In the data rows, zero lies at 4.5, halfway between 4 and 5.
Some points:
[5,3,3,1,6,7,5,7,1,5,9,2,2,3,8,3,4,4,7,5,6,4,4,5,2,5,7,4,5,3,4,3,5,7,3,4,4,
 4,6,6,5,5]
[7,5,5,1,7,4,6,1,7,3,6,2,6,3,5,4,4,3,3,3,8,5,6,3,6,4,5,4,2,1,9,4,6,5,4,7,6,
 4,5,2,5,1]
[5,5,7,6,4,8,4,3,6,3,0,3,3,5,6,6,7,6,2,3,6,3,0,4,6,4,4,5,5,9,5,6,3,8,3,1,3,
 5,4,3,5,0]
[4,2,6,3,1,3,4,6,5,3,3,4,4,5,2,4,7,6,3,5,6,5,5,4,7,6,7,8,5,8,5,6,4,5,4,2,4,
 5,5,3,5,5]
[3,4,7,5,4,6,5,6,6,3,3,4,5,3,2,5,9,7,5,4,4,4,2,4,4,4,3,7,4,8,3,7,5,4,4,3,2,
 5,3,8,5,2]
[5,4,6,0,2,1,4,5,4,4,3,7,4,7,2,6,1,4,3,6,5,5,7,5,8,4,9,5,6,6,7,5,2,4,2,5,4,
 4,6,1,5,8]
[5,3,9,0,5,3,4,6,8,3,4,6,5,4,5,4,4,5,3,6,4,3,2,5,6,6,1,3,4,8,2,4,2,6,2,3,3,
 4,6,7,4,7]
[7,8,3,4,2,7,6,5,1,9,4,3,6,8,4,7,2,3,4,4,2,3,3,5,5,5,4,2,5,4,4,4,6,4,6,1,8,
 3,2,6,6,4]
[6,6,5,0,6,2,3,4,4,3,6,4,5,6,4,9,3,3,5,3,3,6,5,4,6,4,5,3,4,2,1,6,7,4,2,3,7,
 5,2,3,5,4]
[3,8,5,8,4,0,3,4,2,3,4,4,4,6,4,7,6,5,7,6,3,4,2,6,3,2,6,6,8,2,7,3,3,3,4,5,4,
 6,5,5,3,7]
[4,3,6,2,5,3,5,8,7,4,7,5,4,4,4,4,7,7,4,4,1,6,2,3,3,5,3,4,4,7,4,6,5,4,4,4,4,
 5,4,8,5,4]
[3,8,5,8,5,1,2,4,2,4,6,3,3,6,4,6,7,5,8,6,3,4,1,6,3,3,4,5,8,2,8,4,3,4,4,3,4,
 6,6,7,2,7]
[3,4,3,9,3,7,3,3,4,2,0,6,6,3,5,7,6,5,0,5,6,2,5,5,3,5,4,5,2,4,6,5,5,6,5,9,3,
 4,5,4,5,7]
[5,3,6,6,7,5,5,4,6,5,7,6,4,5,5,4,3,4,4,2,6,7,8,3,5,3,4,4,3,2,1,4,5,4,6,2,7,
 6,2,1,4,1]
[4,5,1,6,3,9,3,2,0,7,1,5,7,6,6,0,2,2,5,5,3,3,4,7,6,6,5,3,5,7,2,8,7,6,5,7,4,
 1,6,7,3,3]
[6,3,4,8,5,7,6,3,2,8,8,9,3,5,5,3,1,3,3,3,4,6,9,4,5,5,4,4,4,4,7,2,1,1,7,4,5,
 5,5,5,3,5]
[3,3,6,3,5,4,5,6,7,3,7,5,4,4,4,4,8,6,4,5,3,5,2,3,4,6,1,7,4,8,4,4,6,3,3,5,3,
 5,4,6,5,3]
[5,3,3,6,5,1,5,7,3,5,7,4,5,2,4,5,6,5,6,4,7,3,5,4,2,4,7,5,4,4,6,4,7,4,3,8,5,
 5,3,5,4,3]
[2,3,2,8,5,7,3,4,5,2,0,3,6,2,4,5,5,5,1,5,4,5,3,5,5,5,3,5,3,4,4,6,6,7,6,9,6,
 5,4,2,5,6]
[5,6,4,9,5,5,5,4,4,9,4,5,4,1,3,4,5,6,4,3,3,5,7,4,4,5,2,6,5,4,5,4,2,4,8,1,6,
 6,3,4,4,0]
[5,4,2,6,6,3,5,5,5,4,9,3,4,0,6,4,5,4,8,4,7,5,6,4,2,4,4,4,4,1,4,4,5,6,4,6,5,
 5,5,4,5,2]
[4,3,6,4,4,4,5,7,6,5,6,6,4,6,2,5,7,6,2,4,3,5,2,3,3,5,4,5,4,8,4,5,6,2,3,4,3,
 5,3,7,4,3]
[5,3,3,6,6,3,5,3,7,3,2,4,7,2,3,3,3,4,2,5,5,5,5,5,5,5,5,2,2,1,9,5,6,5,4,9,5,
 4,6,4,4,7]
[5,4,5,9,7,6,6,4,6,7,5,6,5,4,4,1,3,4,4,3,6,6,8,3,5,3,3,5,3,4,1,4,3,4,8,2,7,
 6,2,2,4,0]
[5,4,3,5,7,5,5,4,6,4,8,6,3,3,7,5,4,4,7,3,6,6,8,3,4,4,1,3,3,2,1,4,5,5,6,3,6,
 5,4,2,5,0]
[5,4,5,3,4,4,2,5,1,3,8,8,3,6,6,9,3,4,4,5,5,6,8,4,5,6,4,4,3,3,1,4,4,4,3,2,6,
 5,5,2,6,7]
[5,3,6,3,2,3,4,7,3,6,2,6,3,7,2,5,3,5,3,4,5,6,5,4,7,4,9,5,5,7,5,6,3,5,3,3,5,
 5,4,1,4,5]
[4,5,4,5,6,1,7,4,8,2,2,4,5,2,4,4,3,3,6,5,3,3,4,5,4,3,3,5,4,1,5,2,6,6,7,9,3,
 5,7,1,5,9]
[5,4,6,6,8,5,5,3,7,4,6,6,5,5,6,3,5,2,5,3,9,6,8,3,6,3,1,5,3,3,0,3,4,4,6,2,6,
 5,3,1,5,2]
[4,4,5,0,2,0,5,4,7,2,2,5,5,5,4,5,4,4,3,8,8,3,4,5,7,6,6,7,4,7,6,4,3,4,3,6,3,
 3,6,3,6,8]
[6,7,2,4,2,7,6,4,2,9,3,4,6,7,2,5,3,2,5,5,4,3,4,5,5,6,4,3,5,5,3,5,6,2,7,2,7,
 2,3,7,6,2]
[4,6,4,6,2,9,5,3,3,8,3,7,5,8,5,2,3,4,4,3,1,3,5,6,4,4,5,0,4,8,0,7,7,5,4,4,5,
 2,4,7,4,1]
[3,6,5,7,5,6,2,5,4,6,6,0,4,5,8,2,4,5,9,5,3,4,3,6,3,5,4,4,8,0,5,4,2,5,6,2,2,
 6,5,7,4,4]
[3,8,2,9,5,5,5,2,7,5,7,2,5,6,5,4,2,4,8,5,4,4,6,5,3,1,5,2,7,2,6,0,2,5,5,5,5,
 5,5,2,5,5]
[3,6,3,0,5,6,7,5,6,3,0,1,6,7,4,4,4,4,6,6,2,4,1,5,6,3,8,6,6,6,6,6,3,3,6,3,4,
 2,6,5,6,9]
[5,6,5,0,3,3,3,6,2,3,3,4,5,8,5,9,3,4,4,6,4,5,4,5,6,5,6,4,4,4,0,5,5,3,3,2,7,
 4,4,3,6,8]
[5,4,6,4,4,2,5,3,8,5,1,3,5,2,3,0,7,6,1,5,7,3,4,4,6,7,3,6,5,7,9,4,1,4,5,7,3,
 4,6,6,5,5]
[3,3,4,3,6,4,4,8,5,4,9,3,3,2,6,3,6,6,6,5,4,5,3,5,2,6,4,5,5,4,4,4,5,6,3,4,3,
 5,6,8,5,5]
[4,3,4,8,2,9,4,1,0,5,4,8,5,6,6,6,5,5,1,4,3,4,6,5,3,5,3,2,2,6,7,6,6,6,3,9,1,
 4,6,5,4,7]
[3,6,6,7,4,3,4,6,3,4,5,6,3,5,3,7,8,6,4,4,4,5,3,5,2,3,5,6,6,5,6,4,5,3,3,7,3,
 6,4,5,3,6]
[5,3,4,1,6,4,6,6,2,5,9,4,3,1,6,3,5,4,6,5,6,5,4,5,1,5,7,5,5,3,4,4,5,7,4,4,2,
 4,6,7,5,5]
Along one direction, these points spread out more than along any other. For each point below, how far along it does it lie, from 0 to 99? 50 is the average, and the first point above lies past it. One standard deviation of the points above along it is 16.
[3,4,7,5,4,6,5,6,6,3,3,4,5,3,2,5,9,7,5,4,4,4,2,4,4,4,3,7,4,8,3,7,5,4,4,3,2,
 5,3,8,5,2] -> 38
[5,3,6,3,2,3,4,7,3,6,2,6,3,7,2,5,3,5,3,4,5,6,5,4,7,4,9,5,5,7,5,6,3,5,3,3,5,
 5,4,1,4,5] -> 38
[5,3,3,6,5,1,5,7,3,5,7,4,5,2,4,5,6,5,6,4,7,3,5,4,2,4,7,5,4,4,6,4,7,4,3,8,5,
 5,3,5,4,3] -> 52
[5,4,3,5,7,5,5,4,6,4,8,6,3,3,7,5,4,4,7,3,6,6,8,3,4,4,1,3,3,2,1,4,5,5,6,3,6,
 5,4,2,5,0] -> 82
[4,3,4,8,2,9,4,1,0,5,4,8,5,6,6,6,5,5,1,4,3,4,6,5,3,5,3,2,2,6,7,6,6,6,3,9,1,
 4,6,5,4,7] -> 45
[4,5,1,6,3,9,3,2,0,7,1,5,7,6,6,0,2,2,5,5,3,3,4,7,6,6,5,3,5,7,2,8,7,6,5,7,4,
 1,6,7,3,3] -> 53
[3,3,4,3,6,4,4,8,5,4,9,3,3,2,6,3,6,6,6,5,4,5,3,5,2,6,4,5,5,4,4,4,5,6,3,4,3,
 5,6,8,5,5] -> 48
[4,3,6,4,4,4,5,7,6,5,6,6,4,6,2,5,7,6,2,4,3,5,2,3,3,5,4,5,4,8,4,5,6,2,3,4,3,
 5,3,7,4,3] -> 40
[5,3,3,1,6,7,5,7,1,5,9,2,2,3,8,3,4,4,7,5,6,4,4,5,2,5,7,4,5,3,4,3,5,7,3,4,4,
 4,6,6,5,5] -> 56
